(in the rows, 128 means zero)
Each path below is one point turned by a fixed rotation once a step. After each direction that follows a path, write how fast that rotation turns it, in degrees a step (0 if it stays still).
Each turn is a multiple of 5 degrees from 10 to 175, or 0.
Each row of a path follows its step; steps can be skipped.

step 0: [132 122 125 126 131 124 135 128 135 134 119 134 122 129 133 131 117 137
 130 128 135 122 117 137 127 140 141 124 128]
step 1: [122 120 125 130 121 127 133 125 116 127 127 129 123 133 130 134 130 130
 126 129 139 131 112 128 127 135 129 145 118]
step 2: [127 130 132 121 134 127 126 135 115 124 127 140 136 124 141 125 123 129
 127 134 131 131 127 138 118 125 127 131 113]
step 3: [123 134 136 125 129 125 130 120 127 135 121 137 134 121 136 132 137 122
 133 123 127 131 121 142 127 135 142 127 131]
step 4: [120 129 127 131 122 129 114 118 132 125 131 132 124 136 136 131 132 133
 136 131 139 125 119 137 138 129 130 127 118]
step 5: [125 129 127 125 133 119 131 129 118 129 133 136 128 121 140 125 116 131
 141 134 137 124 121 121 136 137 125 123 125]
step 6: [120 128 138 123 116 117 130 120 108 131 122 133 132 124 130 127 135 135
 134 126 131 129 134 129 129 129 126 135 132]
step 7: [128 130 134 133 125 123 120 122 126 127 129 144 121 122 130 119 122 136
 124 124 130 118 134 146 130 123 130 125 125]
step 8: [129 130 118 133 131 119 135 124 127 129 135 128 121 113 128 132 128 136
 135 118 134 127 116 137 135 132 136 131 132]
step 9: [127 121 123 123 116 121 131 131 120 125 125 128 130 128 127 139 125 145
 130 131 139 135 126 134 134 123 125 126 118]
Speeds:
[126 128 127 130 127 126 133 126 128 134 128 127 127 123 127 126 129 124
 129 126 125 129 125 125 127 131 131 127 128] -> 145
[127 133 129 129 129 129 127 126 130 126 132 129 132 123 127 128 130 127
 125 125 125 128 127 134 127 124 131 129 129] -> 80
[131 125 134 129 133 127 130 129 132 127 130 133 129 125 128 131 127 129
 128 129 126 128 128 127 130 132 127 128 129] -> 145

step 0: [133 129 133 123 133 140 124 132 123 137 125 129 130 134 137 118 116 129
 121 142 127 129 126 132 131 121 120 124 126]
step 1: [121 122 128 125 131 131 124 133 128 136 130 128 128 127 125 125 112 132
 121 131 119 127 115 122 126 115 119 127 134]
step 2: [130 125 132 130 123 129 128 127 123 128 126 135 120 127 123 124 121 142
 120 133 125 138 129 124 129 107 125 127 125]
step 3: [126 126 117 122 136 134 124 132 124 136 128 137 127 128 129 126 119 133
 123 140 127 131 129 133 135 116 126 130 114]
step 4: [126 122 130 130 138 128 122 135 132 140 135 134 131 125 120 118 122 125
 120 132 116 129 129 126 123 116 124 124 122]
step 5: [121 124 133 132 143 130 130 125 121 123 130 129 121 129 129 123 121 134
 120 132 117 137 138 125 129 115 123 131 128]
step 6: [117 130 118 120 129 130 134 130 124 135 126 125 123 127 122 123 123 128
 118 129 123 132 136 136 134 116 118 131 122]
step 7: [120 121 128 128 128 114 125 132 132 132 129 135 127 135 123 118 125 126
 118 125 117 130 130 127 134 120 126 133 115]
step 8: [127 117 133 122 134 129 128 122 120 129 133 128 125 135 134 122 132 127
 120 132 118 131 140 122 131 123 120 127 114]
step 9: [123 130 126 123 130 132 127 130 122 137 126 121 128 130 137 112 124 121
 120 129 116 129 132 131 138 126 118 130 128]
Speeds:
[125 129 129 128 127 132 129 127 129 126 126 130 133 129 124 126 130 127
 136 126 131 128 129 126 128 128 129 129 129] -> 0
[130 129 125 129 130 130 125 129 127 128 131 131 128 120 126 128 127 131
 130 129 127 130 128 128 129 126 133 127 129] -> 35

step 0: [130 146 125 137 116 128 127 124 135 134 133 124 117 128 136 139 127 135
 120 128 135 140 124 134 122 124 132 132 145]
step 1: [137 126 138 122 130 123 124 141 120 139 138 130 124 120 120 140 119 128
 134 118 120 140 137 138 132 133 138 125 134]
step 2: [140 145 132 123 140 137 116 136 123 131 122 135 133 131 131 133 128 118
 123 132 133 125 120 126 131 144 121 119 129]
step 3: [122 126 122 128 131 120 123 131 131 124 118 130 112 130 113 125 122 117
 111 134 125 128 133 132 132 127 114 122 141]
step 4: [138 131 107 114 127 128 131 120 128 121 137 126 119 124 130 143 130 132
 126 118 133 132 128 119 132 126 119 134 138]
step 5: [133 117 127 143 143 135 136 123 118 132 131 135 129 117 133 130 131 128
 131 114 120 141 130 135 131 133 121 123 137]
step 6: [130 140 128 126 129 129 114 117 106 125 130 140 139 116 127 122 126 123
 123 135 138 133 127 133 124 119 125 123 128]
step 7: [139 126 112 136 116 126 127 133 126 145 114 127 126 135 124 130 121 125
 124 139 135 138 139 135 125 121 121 128 132]
step 8: [129 132 114 117 129 125 134 133 122 142 151 129 122 139 126 125 120 136
 122 119 135 129 125 134 137 131 128 121 125]
step 9: [127 141 132 136 131 121 125 134 134 136 131 128 128 120 143 134 139 129
 121 119 125 128 123 148 127 136 114 124 132]
Speeds:
[121 132 127 128 125 126 125 128 129 127 126 129 129 126 128 128 130 129
 127 130 127 127 132 127 124 126 128 125 133] -> 110
[126 124 128 129 130 129 127 127 130 127 129 130 129 125 127 128 131 123
 126 126 131 129 131 121 130 129 125 131 129] -> 45

step 0: [133 120 129 132 135 125 136 129 116 122 124 131 129 127 127 142 120 121
 127 116 124 128 124 129 134 124 125 132 116]
step 1: [136 128 133 140 132 124 128 119 123 127 122 129 134 132 132 141 118 125
 132 123 134 130 125 138 121 136 118 127 127]
step 2: [143 124 132 129 131 126 133 134 129 130 129 128 134 142 125 134 119 133
 125 133 131 129 126 133 134 130 110 127 126]
step 3: [127 122 135 123 137 124 128 140 125 116 130 132 123 135 127 138 113 132
 130 122 131 124 124 133 131 121 121 130 124]
step 4: [128 127 128 133 127 125 126 126 119 122 130 128 126 145 124 138 124 125
 133 115 135 128 124 136 118 124 120 132 136]
step 5: [142 124 123 135 126 130 129 128 121 125 125 130 130 145 118 140 127 130
 121 129 125 127 120 132 135 124 126 133 129]
step 6: [133 129 132 127 137 124 131 127 126 120 126 129 130 132 129 143 110 129
 123 131 123 123 116 137 130 127 134 133 131]
step 7: [136 134 131 124 136 122 137 129 126 130 130 119 134 141 130 137 118 124
 137 124 125 132 127 134 121 127 124 135 137]
step 8: [142 118 128 130 135 126 129 134 123 127 124 123 128 137 123 134 126 128
 139 125 119 134 124 131 133 121 122 140 121]
step 9: [126 120 130 133 134 121 120 123 119 126 129 134 128 129 133 138 118 126
 135 129 127 129 118 140 133 131 123 140 126]
Speeds:
[128 124 130 128 130 126 125 131 129 128 133 128 127 129 127 126 127 133
 132 132 129 131 132 129 124 128 127 131 125] -> 65
[131 127 130 129 128 129 127 134 126 123 125 129 126 124 126 127 126 127
 128 129 128 130 129 130 132 126 133 128 125] -> 130
[129 125 125 135 130 131 125 124 126 130 127 132 128 127 127 129 131 130
 127 129 129 133 126 129 128 130 129 127 129] -> 90
[132 126 126 128 129 130 128 130 129 128 125 125 128 128 122 127 131 125
 125 132 127 127 130 127 128 128 122 130 130] -> 125
[130 122 131 128 125 127 124 128 130 129 130 130 132 130 128 124 127 127
 127 129 122 126 125 128 130 126 128 125 128] -> 115

step 0: [115 126 125 136 133 126 128 136 130 126 133 131 127 135 114 130 122 115
 120 123 127 129 129 119 137 119 120 117 133]
step 1: [121 118 131 128 133 124 121 142 129 132 127 128 126 137 119 121 121 117
 127 138 117 134 133 130 129 117 122 121 128]
step 2: [124 121 122 118 131 124 131 148 128 128 128 137 125 131 128 114 117 128
 135 133 116 130 136 127 130 131 129 122 132]
step 3: [123 126 125 112 128 135 118 140 132 122 142 134 133 124 132 126 122 129
 136 130 122 129 132 127 129 133 128 120 142]
step 4: [131 120 126 127 125 135 118 135 126 120 137 136 143 123 126 128 127 132
 140 126 129 127 131 116 119 127 117 119 131]
step 5: [119 117 121 141 125 128 121 130 124 126 138 132 131 124 125 127 128 126
 129 116 129 128 134 112 130 132 116 118 127]
step 6: [118 113 126 141 126 126 115 130 127 137 138 118 125 131 126 125 128 127
 125 130 121 137 137 127 126 128 117 121 127]
step 7: [125 115 123 135 128 123 127 140 126 141 133 130 121 128 131 116 127 137
 134 137 122 139 137 128 123 136 127 129 124]
step 8: [123 125 121 125 126 129 123 132 131 136 143 137 121 121 141 122 126 139
 131 134 129 135 129 133 126 143 132 125 136]
step 9: [134 121 123 127 122 135 122 127 134 130 142 135 136 122 132 132 132 143
 133 133 139 133 122 132 117 134 127 121 133]
Speeds:
[130 126 129 132 127 129 128 127 128 131 129 128 127 133 129 128 128 124
 126 121 129 129 131 126 127 123 128 130 128] -> 65
[131 134 125 129 131 133 127 130 126 127 131 130 129 129 132 129 127 129
 128 129 131 128 125 125 125 128 127 131 132] -> 70

step 0: [135 133 126 124 138 134 124 140 116 133 134 124 121 125 132 127 119 136
 123 128 130 129 122 121 124 133 138 119 121]
step 1: [126 129 139 128 131 131 119 139 119 127 123 124 120 129 125 121 128 134
 131 133 122 132 121 122 139 128 133 113 133]
step 2: [129 125 133 130 129 134 122 139 134 124 123 128 124 137 121 125 134 126
 129 117 123 137 131 121 141 117 135 129 135]
step 3: [126 118 128 134 136 132 129 128 129 128 138 134 133 127 119 120 126 121
 130 112 139 136 134 123 137 127 131 132 134]
step 4: [124 118 128 140 132 136 128 126 126 135 142 132 126 118 133 115 124 135
 121 127 136 128 127 132 130 125 132 136 128]
step 5: [124 124 126 139 131 141 134 129 123 124 125 127 123 121 147 123 125 138
 135 129 128 125 127 130 129 128 139 126 123]
step 6: [132 128 119 127 127 132 133 132 120 116 121 129 116 135 139 119 135 133
 138 129 132 137 122 129 133 124 126 123 124]
step 7: [132 122 132 122 119 128 131 129 117 127 128 129 120 137 130 126 137 124
 132 113 137 124 122 126 135 116 120 124 131]
step 8: [133 117 128 127 128 131 125 132 132 145 133 131 118 133 129 130 130 126
 128 109 133 123 124 121 126 131 121 128 124]
step 9: [128 124 139 136 137 139 131 129 131 138 134 133 120 123 129 122 128 122
 130 128 126 127 118 121 121 141 122 124 125]
Speeds:
[129 129 127 131 129 125 132 131 124 125 131 129 132 128 131 127 131 131
 128 132 129 125 130 128 127 129 130 132 123] -> 60

step 0: [120 125 126 129 131 128 130 146 132 128 118 127 122 126 123 138 137 125
 120 119 120 129 129 128 122 126 122 126 135]
step 1: [126 133 135 129 124 121 135 132 135 120 124 127 136 123 118 127 123 122
 115 128 136 115 128 127 132 136 121 133 128]
step 2: [126 131 125 130 126 125 137 128 133 135 142 129 136 119 137 127 132 126
 124 133 129 130 115 119 136 136 138 131 128]
step 3: [137 128 130 130 126 129 125 133 124 135 134 115 124 125 136 132 141 141
 126 131 130 125 122 137 118 130 129 128 120]
step 4: [135 118 130 144 121 125 122 124 121 133 123 124 134 135 132 131 122 118
 124 123 129 132 127 133 121 130 117 123 127]
step 5: [129 126 122 131 129 132 135 126 118 120 130 130 135 131 133 120 114 131
 127 119 133 130 128 139 135 126 135 134 139]
step 6: [127 136 134 123 125 123 126 124 130 136 122 130 117 128 135 114 124 141
 135 131 126 132 123 130 137 123 129 123 137]
step 7: [128 120 132 130 123 129 119 137 131 140 127 126 125 129 116 127 125 130
 132 126 114 124 132 129 133 113 133 125 121]
step 8: [125 136 126 130 127 129 122 143 126 123 135 130 124 130 113 134 125 119
 133 118 124 127 133 130 129 138 122 128 136]
step 9: [113 136 132 123 124 129 128 125 131 117 127 131 129 122 122 118 134 116
 121 130 131 129 118 136 132 135 133 129 126]
Speeds:
[128 124 127 126 127 132 132 130 129 128 127 129 127 124 129 129 127 130
 123 131 128 128 126 124 126 133 124 131 125] -> 35
[130 130 126 133 133 127 128 125 130 128 129 123 129 124 126 128 133 126
 127 126 130 128 126 128 129 132 128 128 124] -> 45
[131 129 128 129 127 129 132 129 124 123 129 129 131 124 126 126 125 123
 131 128 130 126 127 127 128 128 126 126 131] -> 100
[128 126 129 128 129 127 125 131 133 129 134 130 131 129 124 125 130 131
 128 129 127 123 126 126 129 129 127 126 131] -> 60
